Named moves (each a turn or a mirror), then the moves between two rows, first move first; the first pair answered:
z_891:
[ 13   3  -7  11  -5   3   6  -1 -10 -12]  ->  [  3   0 -10   8   1   4  14   3   3 -14]
[-11  -5 -12   3  -1 -20  16  -3   4   6]  ->  [ -3  -6 -11   8  -7 -23   4  -5 -14   6]
[  0  -4   1   7  -8 -29 -13  -1  10  18]  ->  [ -3  -3   0   8  -4 -28  -5   1  17  18]
z_62:
[  9  -1   5  -3 -14   8  -4   6 -20  -6]  ->  [  7  -5   1  -1 -14  14  -5   0 -14 -10]
[ 12 -17   1  46   6  -7   6   5   8   4]  ->  [  7 -14   0  45   3 -17   8   8   6   9]
[ 9  0 -8 11 -4  8 -1  1 -5 -5]  ->  [  4  -6 -13  10  -4   7  -2  -2  -2  -6]
[13 12  8  4 -1  8  6  7 -1  0]  ->  [11  5  5  7 -1 16  4  2  6 -3]
z_874:
[ 23   7   4   9  -3  15 -13  -9 -30  -4]  ->  [16  8 -7 32 12  5 21  5 -8  0]
[ -4   6  15  12   1 -19 -17  25   7   1]  ->  [ -5  -2  15  13  -2 -16 -24  19  11  -2]
[ -9   7   5 -11   2  -3  26   9  10  -6]  ->  [-15 -14   4  -9 -11   7  -4 -14  14 -12]
z_733:
[-12 -19  -9 -20 -11  12  -4 -20  -4 -11]  ->  [-14 -19  -4 -13  -1  17  -9 -17  22  -8]
[ -5   5  -5 -25   6  19  14   8  -2  -9]  ->  [-9  2 -6  0 13  7 18 10 27 -4]
[-47 -22 -14 -21   4   5  24 -16  35 -15]  ->  [-47 -23 -22 -29  -5   2  31 -24   7 -15]
[  3  -5   3 -12  -5   2  19   8 -10  10]  ->  [  6  -1  10 -12   2   8  13  13   7   8]

Each pair is 2 to 3 moves apart.
[ 16  17   3  -6   4   5  16  15 -29   1]  ->  [ 23   6   1  10  -5   1   3   1 -33   3] -> z_874 then z_891 then z_874
[ 20  -2  16  17  -2   7 -40  -7  11  -2]  ->  [ 22  27  14  19   7 -25  -4  18  -1  14] -> z_62 then z_874 then z_733
[-17 -10  -8   0  -5 -28   5  -4  -8   7]  ->  [-12 -14 -10  15   2 -23  14  -2   4   6] -> z_874 then z_62 then z_874
[ 1 16  5 -5 19 12 17 13 -3  1]  ->  [  3  12  10 -15   8  17   0   3 -14  -2] -> z_874 then z_874
[ -3  18  10  17  13 -15  25  17  24   4]  ->  [-19 -10  -7  12 -17 -35   6 -18 -17   3] -> z_733 then z_874 then z_62
[ -7 -11   7  -9  -9   4 -28 -24 -15 -10]  ->  [-20  10  11  -7  15  -8   7   7  33   0] -> z_891 then z_874 then z_733
[ -2 -14  -1  18   0  -6  -3  -9  10   1]  ->  [ -3 -12   4  -6  -2  11 -17 -12   5  -8] -> z_733 then z_733 then z_62
[ -2   8  -3 -17  -1   5   9   6 -20  -3]  ->  [ 11  -5  -6   7  -6  11   0  -7 -22  -6] -> z_62 then z_874 then z_891
[ -9   8   8 -14   6   0   1   9  24   3]  ->  [ -8  11   0  -9   0 -21  12   7  -5   9] -> z_733 then z_874 then z_874
[  4  17  13 -18  16  46  -2   8  17 -12]  ->  [17 34  2  9 21 16 30 26 -3  5] -> z_62 then z_891 then z_874
[ 2  6  6 -5 18 21  8 10 33 -7]  ->  [ -3 -18 -20  15 -11 -18   9 -14 -25   3] -> z_62 then z_733 then z_891
[ 22   3  10   1  -6  11 -24  -4 -20  -3]  ->  [18  6 -1 27 12  8 19 10  9  1] -> z_874 then z_62
[ -8 -19 -15   7 -13  11  -5 -11 -11 -11]  ->  [  8   3  -8  -4  -3  19  12  11 -21 -10] -> z_874 then z_62
[ 25   2  11   6 -12 -26 -13   8 -39   4]  ->  [16  7 21 12 18 11  1 25 37 -6] -> z_62 then z_733 then z_891
[ -5 -12  -3  16   6  39  22  17   6  -7]  ->  [ -1 -21  -1   2 -12  33  -8   1 -27  -9] -> z_733 then z_874
[  3  13   6  -5   7 -15   6  15   5   9]  ->  [  1 -14 -10  10  -7 -10   1 -11  -4   3] -> z_62 then z_874 then z_733
[ 14  -5   5  -5  -2  13 -10  -7 -14  -5]  ->  [ -5 -10  -2  -4   5  16   2  -8  15  -8] -> z_62 then z_891
[-6  1  7  0  3 19  2 -1 29 -9]  ->  [  3   5  18  -8  -9  14 -22  -4  15  -7] -> z_733 then z_874 then z_733
[-12  -5  -4 -20   0  11  -6 -15  11 -13]  ->  [-10 -15 -11   7  -6 -13  -7 -20   3  -4] -> z_891 then z_733 then z_733
[ -7   7   4 -12  -3 -21   1  -7  -4  -9]  ->  [ -2   4  10  -2   5 -11  -5 -10  21 -11] -> z_62 then z_733 then z_874
[ 17  16  20 -10   4   3  -9   7 -11  -1]  ->  [  7  -7   5  17  -5 -22 -11  -9  -7   7] -> z_733 then z_874 then z_733
[-3 -5  5 29 12  6 -9 -4 23  7]  ->  [-13  -4 -12   6  -7 -10   1 -11 -31   9] -> z_62 then z_733
[ 10 -17 -20  14  -4  21   7 -10  -9 -15]  ->  [  4   2 -16  -3   5  22  28  10  -3 -16] -> z_874 then z_891
[  2 -17  -8  35   3 -19   9 -14  -3   4]  ->  [ -3  -7 -12  29  13  -3  37  -2   3   0] -> z_62 then z_733 then z_874
[  6  -7   8 -14 -14  47 -16  -2  -3 -16]  ->  [ 10 -13 -10  39   0  27  20   4  13  -8] -> z_874 then z_891 then z_874
[-16  19  -7 -27   6  -6  25  18  -5  13]  ->  [-11 -17   1 -11  -5  22 -29 -19  23   1] -> z_62 then z_733 then z_874
[-10 -22  -9   9 -12  -6 -42 -25   8   7]  ->  [-33 -11 -12  -3  -4 -23 -15 -12  30  17] -> z_62 then z_891
[-31  -3  11  -3   8 -34  -9   6  28  13]  ->  [-27   7   9 -43  -3  -5 -11   4 -17  -1] -> z_733 then z_874 then z_733
[ -1  -1  -8  -2  -2 -18   1   4 -24  15]  ->  [-13 -15  -3 -19  -4   8 -19  -8   2   5] -> z_891 then z_874 then z_733
[ 26  16  18   7   5  12 -30   9  -3   1]  ->  [14  6  7 30 16  7 -4 12 29  2] -> z_874 then z_62
[  1   2  11  -3   4 -10  -5  -4 -41  -3]  ->  [ -2  -2   7   9   3 -19   0  -5 -34  -1] -> z_733 then z_733 then z_733
[ -2  -3  -4  -5 -10 -34  11   0  -6   7]  ->  [ -9  -5 -12 -16  -8 -12  24  -3 -12  -5] -> z_733 then z_874 then z_733
[  4  16  -8  -9  13  18  32  18 -13  -5]  ->  [ -1 -14 -11  -2   6  38   1 -11   2 -21] -> z_62 then z_874
[-13  -8   3  -2  -3   8  -7 -10  14  -6]  ->  [-9  1 -1 -1 10 11 11  4 18 -3] -> z_874 then z_62 then z_874
[ -4  10   4 -19   1   7   4   8  -6  10]  ->  [ -3  -1  -5   3  -4 -14   6   3 -16  18] -> z_733 then z_733 then z_891
[ 14   5 -12   7   4  -9  29   3 -24   7]  ->  [ 34  12   9  17   8   1  -1   8 -10   8] -> z_733 then z_733 then z_891
[ -6  -5 -11  21  -8 -22 -17  -7 -16  13]  ->  [-15   2  -2 -12  -9 -11 -30  -8 -17   6] -> z_891 then z_874
[  1  -9 -14  19 -11  11  10  -3   0  -3]  ->  [12  8  1 -4 -7 24  1  8 -2 -5] -> z_733 then z_733 then z_874
[ -4  -3   6   9   0  19 -27 -16  -4 -15]  ->  [  4  23  16  -8   5   6 -14   5 -24  -5] -> z_733 then z_891 then z_874
[-12 -19   2 -14   4  20  -9  -9  19 -15]  ->  [-16 -11  -5  -2  14  15  14   4  30  -9] -> z_874 then z_874
[  6  32   4 -16   4 -21  19  24 -30  11]  ->  [-27 -32 -11  15  -5  -5  -4 -22  33  -2] -> z_891 then z_874
[ 20   6  10 -29  21  36   4  12  14  -3]  ->  [-16 -37 -31   2   2  -8  24 -17   3   5] -> z_874 then z_62 then z_733
[  6  -1  -4  13 -16 -16 -17  -5  -8   9]  ->  [ 12  18   5  -7  -8  -4 -10  11 -16   5] -> z_874 then z_733
[ 29   5  -1  20  -8 -14 -10   0 -44   4]  ->  [ 27   0  -3  33  -7 -21  -9  -1 -33  10] -> z_733 then z_733 then z_733
[ -9  -7 -11  10  -2 -11  11  -1 -13   5]  ->  [-13  -3  -6 -20  -3  10   5  -2  -8  -5] -> z_874 then z_891 then z_733
[ -2 -12 -10   2  -7  14  -8 -16 -14 -12]  ->  [ -3  12 -11  -5   0  -6  13   5 -24  -2] -> z_62 then z_874
[ -8  -8 -10   9   6  10   0  -1  23  -3]  ->  [  0  -2   1 -15  -3  17 -18  -2  -2  -6] -> z_874 then z_62
[ 13  24  -2  -8   6  -2  18  20 -24   3]  ->  [ -8 -23  -4   6  -2  16 -19 -12  29  -9] -> z_891 then z_733 then z_874
[-10   8  -5   7   1 -16  28   6  -8   3]  ->  [ -9 -17  -2  12   1  17   2 -13  18 -11] -> z_62 then z_733 then z_874
[  1  16  17 -18   8  17   7  15  11  -1]  ->  [17 18  6 12  9  1 16 19  3  7] -> z_874 then z_891 then z_874
